Families of rows that turns and mirrors carry onto each other, the same ones carrying the whole set onto itself: the rest of each named row's family, in list order
4 families of 8 rows
z409: -25	-2	14	-40	-7	-21	40	7	-18	-28	22	-23	11	-11	3	-32
z973: 9	21	12	-24	-13	-18	15	-5	29	-14	-29	-38	23	4	1	-29
z929: -5	-42	-22	-37	-24	-25	34	-18	-5	6	-3	-23	21	-16	22	8
z506: -25	-39	-7	-24	-10	5	32	42	-28	-33	-6	-23	33	-8	7	-6
z938: -3	-10	16	-17	-17	-11	2	-20	9	-29	-46	-22	39	-19	27	1
z480: 2	-13	-13	-41	-4	1	14	16	14	-33	-22	25	10	-40	-14	-22
z346: -25	-17	2	-54	-5	-11	34	-5	-24	-27	10	-17	-4	1	-7	-30
z983: -29	-14	-30	-21	-22	-28	36	14	23	8	-17	5	29	-10	9	-10
z555: 20	-8	-8	-35	8	4	12	1	12	-38	-22	13	10	-41	-7	-25
z18: 7	-20	16	-9	-24	-1	-14	-1	6	-20	-47	-22	28	-26	17	5
z674: 8	-41	-17	-47	-34	-32	32	-10	3	9	-14	-35	17	-22	11	2
z291: 27	-24	-11	-53	-5	2	31	37	6	-38	-21	-24	20	-19	-28	-29
z646: 39	-22	-10	-52	4	11	38	22	-1	-32	-30	-32	10	-21	1	-21
z807: 39	-21	-5	-56	-18	10	20	25	-4	-34	-24	-29	2	-15	-17	-14
z73: 5	0	-13	-30	10	16	13	15	19	-40	-6	14	22	-24	-8	-17
z282: 7	-38	-17	-28	-17	-30	46	-9	-8	6	-18	-43	26	-12	28	-9
z353: -4	-4	14	-17	-23	-7	4	5	7	-40	-45	-30	43	-26	26	8
z990: 39	-21	-11	-53	-11	-3	34	29	11	-34	-18	-32	26	-34	-13	-17
z457: -25	0	-2	-41	-2	1	41	6	-16	-21	13	-34	-2	1	2	-35
z573: -1	9	21	-44	-14	-5	7	-19	25	-14	-33	-33	12	10	2	-24
z679: -15	-11	6	-38	-3	-8	31	4	-29	-34	25	-20	1	-19	4	-22
z885: 7	10	26	-32	-25	-14	7	10	26	-22	-41	-26	27	12	-7	-18
z647: -37	-33	-9	-26	-22	-8	24	40	-29	-24	-6	-39	17	-10	-6	-19
z9: -39	-31	-2	-31	-25	-2	13	37	-29	-38	-11	-28	18	-24	-1	-6
z212: 10	-43	-14	-43	-27	-16	37	-1	-6	18	-23	-35	10	-2	23	-2
z749: 1	10	36	-40	-29	-28	11	-6	19	-17	-31	-27	18	2	-3	-24
z730: -37	-33	-18	-19	-18	-23	15	2	16	16	-24	-2	23	-3	-3	-18
z970: -19	-19	-28	-15	-31	-26	24	17	22	19	-26	-13	26	1	6	-7
z364: -4	-16	-10	-33	11	20	7	12	22	-26	-21	8	10	-29	-25	-24
z183: 2	-22	24	-10	-8	6	4	11	11	-22	-46	-27	44	-14	23	5
z982: -29	-23	-21	-12	-11	-6	25	2	26	19	-6	-4	30	-6	9	-9
z181: -27	-44	6	-18	-10	11	19	34	-34	-21	-12	-23	11	-21	5	-7

Same family as z730: z973, z506, z346, z18, z807, z73, z282
Same family as z457: z646, z573, z212, z364, z183, z982, z181

Families of rows that turns and mirrors carry onto each other, the same ones carrying the whole set onto itself: the rest of each named row's family, in list order
4 families of 4 rows
z643: -5	7	-2	-1	17	30	26	21	-16	-4	8	-8	17	24
z326: 17	28	-17	0	18	37	8	29	-9	4	5	-12	22	-1
z38: 18	-38	-25	6	-1	20	17	0	23	23	24	24	-3	-16
z488: 12	-42	21	-8	12	-12	5	15	10	5	35	3	-15	-25
z484: 43	17	-19	-8	37	-6	9	23	-7	8	-15	-26	-3	-14
z360: 8	-37	-21	14	-13	-3	4	-13	7	14	30	12	2	-18
z272: 30	19	3	-4	33	-12	4	18	-14	0	-15	-33	-3	1
z437: 11	23	-15	18	12	26	14	24	-21	8	5	-16	12	14
z209: 24	16	-17	-3	30	-2	22	15	-15	-16	-19	-30	-5	-22
z250: 22	-39	13	-19	9	-1	0	1	35	2	17	-2	-7	-34
z651: 19	-37	-11	17	1	3	10	-15	18	27	15	21	-7	-1
z191: 12	11	-22	-6	19	22	20	36	-19	-13	-4	-1	18	11
z930: 20	-30	17	-21	3	-2	-5	33	18	-2	26	-4	-8	-35
z463: 26	1	-13	0	29	-17	26	1	-7	-6	-19	-41	-12	-3
z50: 17	-25	-37	7	-10	8	-1	-5	1	24	13	22	-5	-27
z900: 15	-37	30	3	5	2	4	4	32	4	25	-10	-9	-19

Same family as z643: z930, z463, z50
Same family as z651: z326, z484, z900
Same family as z38: z272, z437, z250

